(in the rows, 128 means zero)
These are runs of 7 systems, one row a step. Runs of the same system follow the same rule from any start.
trace 1, Q_576:
[[ 83 159 111 139 182 131 113 168 173  76  92 132 114  98 134 138 105 151]
 [ 95  97  69 118 127 153 165 143 125  57 132 160 102 113  98 119 122 151]
 [135 101 114  91 126 168 177 128 130 100 195 116 165 135 126  95 158 153]
 [152 110 110 102 153 111 166 105  74 157 146  93 168 144 154 108 173  95]
 [157 152 145 152 171  95 103 131  91 149 129 136 164 181 144 174 164 109]
 [112 165 144 138 162  74  94 137 107 112 120 121 113 137 158 179  73 149]
 [121 113 122 135  91 115 119 127  99 100 138 160  73 126  91 163  69 177]
 [151  97 158  94  74 167 142 112 141 135 174 109 113 105 111 120  89 178]
 [175  88 145 106  82 149 157  87 119 181 118  99 123 103 131 109 136  89]
 [165 150 173 154 108 140 108 117 161 172 103 133 154 145 147 138 163  62]]
trace 2, Q_44, 10 rows:
[[181 143 169 123 144 159 148 131 110  75 135 179 145 137 108 164 166  98]
 [ 70 175 160 144 128 145 176 126 124  80 155 166 151 136 139 122 150  98]
 [ 82 134  79 155 120 118 188 134  91 131 167 140 137 156 108 102 173 144]
 [ 94 119  82 107 151 141 140 163 150 146 178  88 156 150 146 102 123 190]
 [149 102  89 118 180  93 118 115 133 132 119  51 159 114 169 127 140 152]
 [182  98 110 144 136 114  94 117 154  76 120 109 135 136 155 193 107 149]
 [110 133 130 154  97  99 115 106 152  80 100 136 103 125 178 160  79  81]
 [125 115  93 157  65 116 144 128 107 156 110 165  79 160 122 150  99  89]
 [ 92 129 138 112  94 170 127 155 141 216 124 135 102 145 133 125  84 120]
 [132 114 158 127 147 140 118 115 106 226  91  97 131  98 100 122 148 135]]
trace 3, Q_266:
[[121  84  92 147 169 118 104 114 121 111 148 110 185 161 131 141 179 163]
 [133  64 106 133 142 117 120  74 117 128 115  80 169 132 175 153 145 109]
 [136 106 132 144  96  91 129  75 103 124 106 110 117 130 179 173  92  83]
 [ 96 123 120 125  86 120 147 124  98 116 117 160  76 137 146 161  53 101]
 [113 126  98 129  88 139 147 161  94 157 130 178  69 150  80 137  95 143]
 [166 110 100 116 104 168 138 170 136 164 157 136 107 145  79 134 119 191]
 [177 107 137 113 109 171 156 123 156 169 146  80 137  94 102 109 149 173]
 [175 151 185 120 115 115 148  92 145 125 143  69 140  70 133 103 136 150]
 [116 171 185  92 154 102 133 112 115  93 127 107 122  68 141  85 110 115]
 [111 178 151  98 175  91  92 155  97 120 105 157 112 119 115  83 124  94]]
trace 4, Q_694, 10 rows:
[[112 141 158 152 152  77  93 105  79 171  85 113 105 108 121 157 106 135]
 [126 183 141 160 145 100 113 152 145  93  92 143  95 121 152 183  79 121]
 [115 168 109 126 124 155 185 164 180  80 113 135 103  98 150 125 102 108]
 [169 124 103  96  83 174 175 154 155 113 156 153 119 140 117  87 146  97]
 [142  79 103  92 105 158 113 133 138 182 169 112 144 154 108  83 145 157]
 [102  77 122 157 126 116  84  96  94 197 118 122 148 158 109 139 153 141]
 [ 83 131 156 172 155  86  67  96 114 105 118 133 149 143 138 171 127 147]
 [ 85 172 165 148 163 105 141 109 126  63 100 131 124  74 139 132 124 114]
 [185 176 157  94 132 131 160 150 132  77 121 150 101  90 120 106 125  92]
 [195 136 110  73 131 161 153 176 159 164 130 104 109 110 125  94 116 132]]
trace 5, Q_338:
[[170 120 152 127  81 157 139 113 165 110  96 133  83  64  93 119 115 122]
 [179 171 139 128 116 119 118 148 180 149  84 116  99  90 123  86 136  91]
 [126 181 140 151 137 134 107 167 160 183  86 155 127 148 125 115 155  76]
 [ 54 155 114 133 175 154 135 170 146 180 112 127 154 151 148 120 140 118]
 [ 54 107  86 148 173 144 169 130  93 143 123 129 154 131 112 129 169 149]
 [106  82 119 132 141 167 164  97 121  92 159 115 168 107 101 117 181 170]
 [180 102 118 134 129 101 124  91 131  87 155  89 161 110 113  98 183 162]
 [190 134 153 150 114  94  70 105 151  86 151 131 155 158 130 136 157 131]
 [142 163 139 123 142  84  68 146 149  94 148 128 138 173 177 147  91 122]
 [106 141 118 113 144  99 118 151  83 102 133 168 107 174 156 168  73 103]]
trace 6, Q_266:
[[ 84 104 125 109 178 125 152 108  81 152 136  85 165 133 172 157 113 139]
 [136 127  95 154 155  74 136 118  82 166  77  96 105 120 146 168 114 120]
 [153 113  72 125 124 110 127 150 141  96  84 130  72 115 144 167  70 122]
 [145 103  93 128  63 147 137 137 147 122 105 168  75 118  93 102 118  94]
 [164 131 149 120  54 152 119 139 153 123 185 161 112 160  96 109 120 147]
 [100 124 176  98 108 188 148 124 139 167 184 118 155 124 114  96 133 164]
 [129 163 185 138 157 113 137 112 101 179 147  87 156 107 113 129 152 179]
 [131 150 143 108 210 113 134 135 118 109 102  80 137  75 149 146 117 155]
 [152 141 104 122 175  92 127 130 111 108  58 126 107  83 124 107 148  79]
 [171 146  99 114 128 101  94 159 158  72 112 165 110 155 144 114 122  75]]
trace 7, Q_44, 10 rows:
[[115 148 112  88  96 128 129 159 152  84 173 160 106 141 123  54 112 117]
 [161 137  87  82 152 117 152 158 105 157 135 124 140 157 148  78 159  72]
 [162 137 128 110 185 168 141 170 130 150 141 125 172 170 150 178 148 130]
 [ 82 148 155 165 183 128 153 107 121 108 110 105 164 109 161 182 141 134]
 [ 96 102  99 184 104 110 159  95 108  80 139 131 115 119 105 165 126 181]
 [ 83 104  96 116  70 118 130 115 160 108 164 107 104 122 146  86  75 154]
 [177  93  80 107  96  93 110 121 132 179 126  90 119 145 149  87 129 101]
 [188 129 140 115 140 145  71 162 169 172 110 123 140 163 153 166 112 113]
 [121 161 171 160 166 117 103 123 125 138  58 138 123 106 138 177 123  89]
 [106 129 143 163 110 143 145 125  92 110 103 186  82 111  68 173 114 147]]
trace 8, Q_56:
[[166 138 141 132 146 101  90 123 126 156 137 119 160 137  97  70 204 127]
 [159 122  95 155 158  99  72 138 162  88 124 129 157 148 113 109 184 140]
 [108 125  74 162 161 100 126 129 153  43 108 129 141 121 140 127 157 126]
 [109 105  88 140 136 134 182 114 106  44 122 153 128 124 145 166 132 105]
 [ 91  96 142 117 108 156 194  82  92  95 161 126 147 122 158 157 115 114]
 [112 103 161 141  86 130 159  75  75 179 156 113 142 146 142 160 122 123]
 [131 105 155 151  87 116  88  98 118 194 151 104 132 155 124 162 102 172]
 [129 137 122 161 105  81  72 129 150 174 108  96  91 122 123 138  86 176]
 [162 145 102 124 121 101  94 165 159 120  90 126  65 111 126 139  66 141]
 [136 164 125  80 131 141 141 170 168 105 107 129  87  97 153 107  71  99]]
trace 9, Q_338 (10 x 18):
[[113 135 102 141  80  90 110 125 135  79 123 171  93 158 150 124  95  74]
 [ 87 161 155  77 102 133 129 149 118 119 158 167 100 139 135  78  78  98]
 [122 139 158  78 140 123 143 134  55 192 131 135 101 118 103 102 106 120]
 [139 104 178 120 127 180 146 109 104 199 110 112 130 101 109 171 119 144]
 [138 115 117 168 121 138 158 111 163 161  86  64 119  75 139 162 123 158]
 [127 141  95 202  98 131 141 129 184  97  88 141 106 103 102 137 153 132]
 [120 168 102 128 136 137 116 178 194  90 129 150 122 127 113  68 151 126]
 [129 144 106 100 178 112  96 166 110 141 122 159 143 160 110  72 175  96]
 [101 102 153  97 174 160 106 124 105 161 142 133 190 166 146 131 158 101]
 [ 88  97 126 136 156 111 149  80  90 135 141  74 174 129 172 151 137 140]]
trace 10, Q_56, 10 rows:
[[140 133 163 148 115 138 143  88 149 164  95 102 153  96 137  95 182  70]
 [143 121 159 165  88 146  79 115 151 113 133 187 141 167  96 139 166 108]
 [ 41 146 116 149 131  93  91 129 136  93 157 143 136 148 120  87 130 162]
 [126 124  62 125 169  82 141 155  62 107 122 147 105 157 119 154 119 140]
 [144  91 116  84 175 152 157 124 125  98 135  77 149 100 166 165  98 159]
 [152 136 158 151 112 129 184  86 121 156  92  86 131  80 150 152 145  89]
 [168 119 183 150  50 164 118 100 157 130 152 154 128 144 115 155 128 118]
 [ 63 151 134 152  72  99  98 121 153 153 160 132 118 150 123  71 117 142]
 [127 117  65 119 138  96  91 175  97 153 121 160  91 181 109 130 102 135]
 [110 107 103  77 197 143 107 162 144 123 108  93 129 106 153 135  84 158]]
trace 11, Q_694, 10 rows:
[[182 122 113 142 142 130 130 142 146 173 104  83 131 142 169 200 103 137]
 [110 145 102 179 110 127 183 125 149 129 143  98 146 154 183 182 122 131]
 [ 94 151 116 140  92 117 194 119 106  85 196 139 137 155 144 118 133 134]
 [105 117 125  85 108 119 156 124  68 112 179 143 104 123  92  78 112 158]
 [139  84 127  93 112 118  94 120  79 156 111 144  77 113  82 121  83 147]
 [126 101 130 142 104 125  64 122 158 152  78 123  89 115 133 165  68 134]
 [ 91 148 140 181  89 136 111 118 201 120  93 130 119 119 160 143 112  96]
 [ 97 182 151 151  97 141 137 138 185  95 154 155 144 138 134  78 159  95]
 [116 151 135  98 145 149 132 158 128 135 156 153 141 131  84  45 182 127]
 [157  93 113  97 179 141  92 150  95 163 110 146 136 137  71 110 170 143]]
trace 12, Q_576:
[[154 168 149 109 203 144 120 178 143 133 139 110 160 143 148 164 128 160]
 [111 104  87 118 154 113 164 130  74 107  96 134  97 124 150 181  83 111]
 [121 109 146 141  88 162 132 120 128  89 185 169 142 173 123 178 113 157]
 [108 113 141  98  94 100 148  84 108 143 169  68 131 112 168  97  89 141]
 [175 105 143 157  83 107 105  91  88 179 127 144 124 150  81 129 169 118]
 [167 170 190 123 148 115  80 136 172 161 117  87 138 109 152 134 113 140]
 [138 130 107 140 117 107 119 134 121 127  54 151  64  98 115 144  94  90]
 [119 147 152 134  92 187 119 162 196  99 147 171 117 136 110 135 110 142]
 [ 76 115 102  97 107 147 177 126 143 141 128  97 112  89 151  67 106 113]
 [122 101 111 158 112 162 138 120 128 159 127 155 156 156  88 105 210 110]]
trace 13, Q_84:
[[161 177 105 138 112 108 189 155 121 181 162  98 127 149 129  98 157 135]
 [195 107  69 135 132 123 110 164 151 138 140 108 120 152 109 148 132 188]
 [109 116  68 130 134  97  80 144 186  92 105 113 113 115 136  77 121 134]
 [111  71 115 133 129 128  92  91 106  63 100 175 124 117  95 123 154 104]
 [ 77 125 195  82 149 162 114 112 117  93 125 150 135  99 144 128  89 104]
 [109 162 177 119 144 137 179 110  69 163 139 137 153 135 138 123 160  79]
 [164 155 152 133 148 143 157 149 114 175 157 101 149 157 146 192 118 163]
 [139 173  79 166 112  85 147 158 166 160 142  85 121 155 160 115 124 146]
 [168  85  57 161  86 102 105 128 139 107 126 137 100 154 102 144 131 157]
 [106  90 110  93 103 131  79 127 170  92 111 133  93 102 130  90  78 125]]
trace 14, Q_84, 10 rows:
[[ 50 153 153 140 125 130 102 129 147  87 166 165 160 166 147 106 135 117]
 [ 81 137 135 125 124 121 136 137  53 141 159 183 116 173 103 141 114 136]
 [119 137 117  88 154 108 146 151  76 179 125  99  97 128 150 147  63 143]
 [177 114  93 138 132  85 151 107 107 171  92  70 126 121 167 145 133 101]
 [182 101 129 158  95 129  99  98 186 116 114  97 143 133 164 171 124 120]
 [107 135 144 157  58 140  95 118 195 117 138 156 124 145 130  96 132  98]
 [101 111 149 123  89 173 111 140 113 150 132 197 101 141  62 114 126 131]
 [ 88 136 145  92 160 160 139 155 107 184 102 127  98  85  93 106 105 151]
 [145 134 126 143 176 115 173 113  95 157  84  83 134  71 110 132 172 139]
 [177 149 149 157 144 118 146 109 164  80 131  76 151  90 146 163 142 165]]

Which system made each run below?
trace 15:
[[148 148 180 132 109 160 157 110 135 169 145 131 173 145 140 113 185  77]
 [ 99 184 136 172 150  85 136 125 133 169  93 100 142 130 169 127 147  87]]

Q_576
trace 16:
[[ 89 166 151 106 149 130 144 138 148 120 178  99 173 156 195 119 112 123]
 [ 84 113  87 156 122  74 140 108  53 155 120 143 111 154 110 125 137 118]]

Q_576
trace 17, 2 rows:
[[ 70 122 122  96 138 164 126 159 145 120  96 144  83  91 124 125  62 136]
 [124 115 118 102 147 145 169 128  92 131  75 143  93  69  94 100 137  91]]

Q_338
trace 18:
[[ 71 149 132 123 100 153 154 143 155  95 200 140 141 146 129  99 116 172]
 [101 101 124 120 103 142 158 109  75 137 137 164 107 108  58  82 159 135]]

Q_694
trace 19, 2 rows:
[[106  66 136  90 135 162  93 112 107 147 140 138 145 118  78  81 153 152]
 [ 90 138 180 109 191 119  80 119 111 155 112 109 153  97 112 103 141 154]]

Q_84
trace 20, 2 rows:
[[139 152 128  61 175 121 116 170 125 136 156 105 140 155 184 125  80 124]
 [128  97 104 131 126 116 149 112  50 156 114 153 115 166 135 182 114  95]]

Q_338
trace 21:
[[176 101  83  74 158 121 118 158 110 131 143 117 123 125  91  74 152 157]
 [175  68 145 112 129 144  69  97 120 151 113 137 161 150 118 135 162  95]]

Q_338
trace 22, 2 rows:
[[121 136  85 117 108  97 135 139 112  69 134 180 100 151 120  83 134  77]
 [ 97 100  99  73 162 145 137 143 110  93 162 144 160 171 174 124 114 100]]

Q_56
trace 23:
[[141 116 182 147 127 163 113  86 175 125 110 111 179 115 159 147 163  87]
 [ 95 171 186 174  93 159 126 123 165 132 159 158 158 154 122 135 158 127]]

Q_84
trace 24 (2 x 18):
[[ 52 151 178  94 129 174 152 137 128 155 137 139 127 118 152 117  86 108]
 [127 130 134 143 131 135 187 116  64 203 136 118 141 136 110 141 166 129]]

Q_84
trace 25:
[[134 187 166 110 181 126 157 144 104 138 136 127 166 131 141 103 177  88]
 [168 155 140  88 198 145 154 175  88 141 143 133 145 139 113 148 146 146]]

Q_694
trace 26 (2 x 18):
[[147 139 103 124 149  95  59 153 188 113 134 105 152 165 171 110 124 128]
 [155 145  92 140 175  76  92 153 118 112  78 136 112 148 153 166 114  95]]

Q_44
trace 27, 2 rows:
[[150 171 175 129 143 103  90 136 131 179  75 121 109 117 148 146  98  87]
 [114 177 141 138 148 158 132 173 165 103  81 167 100 112 131 163  97 103]]

Q_266
trace 28:
[[125 167 159 130  93  81 160 109  58 155 142 139  88 124 118 124 101 114]
 [139 150 184 116  97 173 151 146 123 174 151 139 102 120 102 160  88 166]]

Q_338
trace 29:
[[114 139 163  88 109  97 135 109  96 145 168  90 112 121 163 124  60 149]
 [155 103 149 150  71 125 127  98  76 184 127 152  96 139  77 150 124 134]]

Q_576
trace 30 (2 x 18):
[[172 102  90  82 134 181 159 162 163 107 141 120 129 108 108  93 149 146]
 [185 140 149 130  91 109 133 100 149 149 155  92 150 118 123  66 181 115]]

Q_266
trace 31:
[[126 101  93 100 143 178 146 164 150  69 120 156 112 130 144 174  85 128]
 [ 66 138 150 109 135 159 199 114 109 134 114 116 122  79 147 113 115  98]]

Q_56
trace 32:
[[ 62 121 136 104  78 125 111 109 158 123 149 122 113 117 151  67  85 116]
 [ 84 142 179 146 103 107  64 116 109 169 136 158 112 141  88 113 113 154]]

Q_266
